[137  68 136  80 131 195 132 128  58 155 121 142 162 132 146 159 147  86
  86 110 128 112] -> T
[104 149 127 168  88 157 124 172 143 141 141 103  72 146 138 175 106  86
 116 140 133 109] -> N
[137  68 136  80 131 195 132 128  96 155 121 142 162 132 146 159 147 151
 124 147 144 144] -> M
[149 122 127  97 117 129 115  98 107 146 122  80  97 122 148  97 122 122
  97 163 176 122] -> J
[140 105 172  79 123 125 117  62 138 142 128  94 180 129 112 114 102 153
 182 145 101 118] -> K
count J: [98] : 1
which: [104 149 127] : N

[170 134 144 106 105 112 125 158 114 113 108 186 124 127 158 154 117 122
 177 135] : miga
[164 138 173 114 115  93 109 157 109 121 126 164 146 148 137 110 149 182
 142 147] : logot
[ 92 140 127 165 114 106 112  78 133 139 158 127 102 124 116  98 130 100
  87 110] : kigu
[118 121  81 117 137 160 165 117 147 120 119 117  97  97 142 166  99  99
 112 100] : Gani
[131 107 136 124 161 144 125 149 128 124 116  86 161 146  93 120 126 121
 187 151] : bif
[164 138 173 114 115  93 109 157 109 121 126 164 146 148 158 123 149 182
 142 147] : Roze
[165 109 135 100 146 136 137 176 118 117 105 141 161 142 143 155 125 162
 162 146] : defub
[ 93 109 157 109 121 126 164 146 150 139 158 127 102 124 116  98 130 100
  84 110] : dur
[141 157 152 129  95  96 109 124 113 127 133 185 110 127 154 124 138 150
  87 115] : zedot
which: [164 138 173 114 115  93 109 157 109 121 126 164 146 148 158 123 149 182
 142 147] : Roze
which: [ 92 139 127 164 113 107 112  78 132 140 160 128 101 124 117  97 130 100
  87 110] : kigu
which: [127 165 114 106 112] : kigu
which: [107 136 124 161 144 125 149 128 124 116  86 161] : bif
count dur: [109] : 2

[152 132  98 120  93 151] = Y
[158 152  73 116  74 132] = U
[157 150  74 117  75 131] = E
[158 146  86 118  86 143] = V
[159 149  84 117  84 139] = C
which: [ 86 143] : V
which: [158 146  86 118  87 142] : V
which: [158 152  73 116  74 132] : U

[192 183  72 116 172  77 195  77 192] = memi
[116 132 108 195 172 116 201  77  96] = lom
[169 116 169  77 101 183  76  79 168] = tegiz
which: [116 172  77 195  77 192] : memi
count tegiz: [168] : 1
which: [172 116 201  77] : lom
count memi: [77] : 2

[ 80 123 157  92 125 145 148 153 112 128  94 116 110 109  93] = kidut
[ 78 123 167  95 118 139 152 148 109 122  99 116 120 109  91] = zuv
[ 91 122 143  90 129 146 148 155 116 130 100 118 109 111 100] = funi
[116 120 139  92 133 157 148 154 119 135  99 122 114 116 106] = ver
[119 162 138  88 122 178 150 155  68 120 123 111 114 116  87] = dabov
[149 162 102  73 146 191 145 167  83 133 118 113 105 115  97] = Duba
[123 149 141 100 113 121 144 148 121 123 123 121 121 124  94] = sida
[123 149 141 100 113 176 156 148  72 115 125 121 121 124  94] = Nuz
[ 91 122 146  90 129 146 148 155 116 130 100 118 109 111 100] = Tibu
[137 169 110 100 113 187 141 169  79 132 113 114 107 113  91] = vaful
[134 122 140 101 120 168 156 146 108 129 110 122 122 122 109] = sizu
[112 118 140  90 131 154 147 156 119 133  99 117 113 111 106] = Bivum
count sida: [122] : 0
which: [123 149 141 100 113 176 156 148  72 115 125 121 121 124  94] : Nuz

[157 155 161 152 127 157 154 128 127 127 141 129 127 127 153 168 152 153
 128 156 127 156 142 126 128 128 139 157] -> ruvo
[127 128 176 128 193 138 128 128 127 172 128 187 127 131 146 194 128 155
 128 176 128 128 143 128 136 169 128 190] -> Nased
[157 155 161 152 127 157 154 128 127 127 141 129 127 127 153 168 152 153
 128 156 127 156 142 126 128 128 126 157] -> rol
[154 169 128 172 128 135 181 158 153 128 177 128 151 137 131 128 181 126
 161 128 174 167 128 164 130 128 142 128] -> fos
[154 169 128 172 128 135 181 158 153 128 177 128 151 137 131 166 153 160
 128 134 127 157 142 128 128 127 127 135] -> Zazi
[154 169 128 172 128 135 181 158 153 128 177 128 151 137 131 166 153 152
 128 157 127 157 142 127 128 127 126 157] -> vef
which: [155 169 128 171 129 137 182 155 151 126 176 126 152 138 132 164 153 153
 126 158 124 160 140 126 129 129 125 157] : vef
which: [155 168 128 172 128 136 182 157 152 128 177 127 152 138 132 165 153 160
 128 136 127 157 142 127 128 126 126 134] : Zazi

[139 115 153 134 149 159 168 128 102 134 150 120  97 129 154 153 117 108] = fepig
[133 197 133 145  97  91 133 131 172 148  84 129 193 196 143  91 144 178] = zapor
[116 105 128  88 134 113 120 134 128 150  97 102 134 167  61 141 177 120] = guzut
which: [150  97 102] : guzut
count zapor: [133] : 3
count guzut: [129] : 0
which: [140 115 152 135 148 158 168 127 100 136 147 119  96 127 156 153 120 109] : fepig
which: [115 105 128  88 136 113 119 134 129 150  94 100 133 167  61 140 178 120] : guzut
which: [168 128 102 134 150 120  97] : fepig
which: [133 197 134 145  97  91 133 131 171 147  83 129 193 196 144  91 143 178] : zapor

[151 117 166 168 102 107 123 111 131  95 133  99 157 125 175 132 111 123
 179 127 185 132 135 106 125 166 160 158 161  97 127 155  97 124 137 144
  87 140 168 122 115  92 146 130] -> pudi
[163 143 130 153 169 115 155 103 150 125 164  99 164 118 175 119 115 143
 140 152 107 105 147 124 140 176 134 140 108 143 131  87  78 103 129 111
 107 163 111 155 112  74 131 103] -> Nibu
[151 151 106 139 182 126 159 111 147 145 164 117 150 116 152 116 128 147
 109 152  81 102 150 139 140 156 114 121  88 163 133  67  97 107 124 101
 134 157  85  88 118  92 120 103] -> gamid
[ 96 130 100  87 129 149 115 152 116 156 107 159  88 136  62 132 145 125
  86 116  98 138 121 150 125  75 104 103 114 143 128 128 180 142 121 124
 168 100 111 118 146 177 115 140] -> kos
[163 130 148 168 135 107 147 103 144 110 154  93 164 120 197 125 108 134
 163 145 150 115 137 113 135 187 150 149 129 117 130 114 129 110 134 127
  94 157 136 140 112  74 141 113] -> Luvav
which: [151 153 105 137 181 125 159 112 146 146 163 117 149 116 153 116 128 147
 109 151  80 102 149 138 140 157 115 121  88 163 132  67  97 107 124 101
 135 156  85  88 118  91 120 103] : gamid
which: [ 96 130  99  87 129 149 114 151 116 156 107 159  88 135  63 131 145 126
  86 115  98 138 121 151 124  76 104 103 115 143 129 127 179 142 121 124
 168 100 111 118 146 178 115 140] : kos
count Luvav: [136] : 1
count gamid: [88] : 2

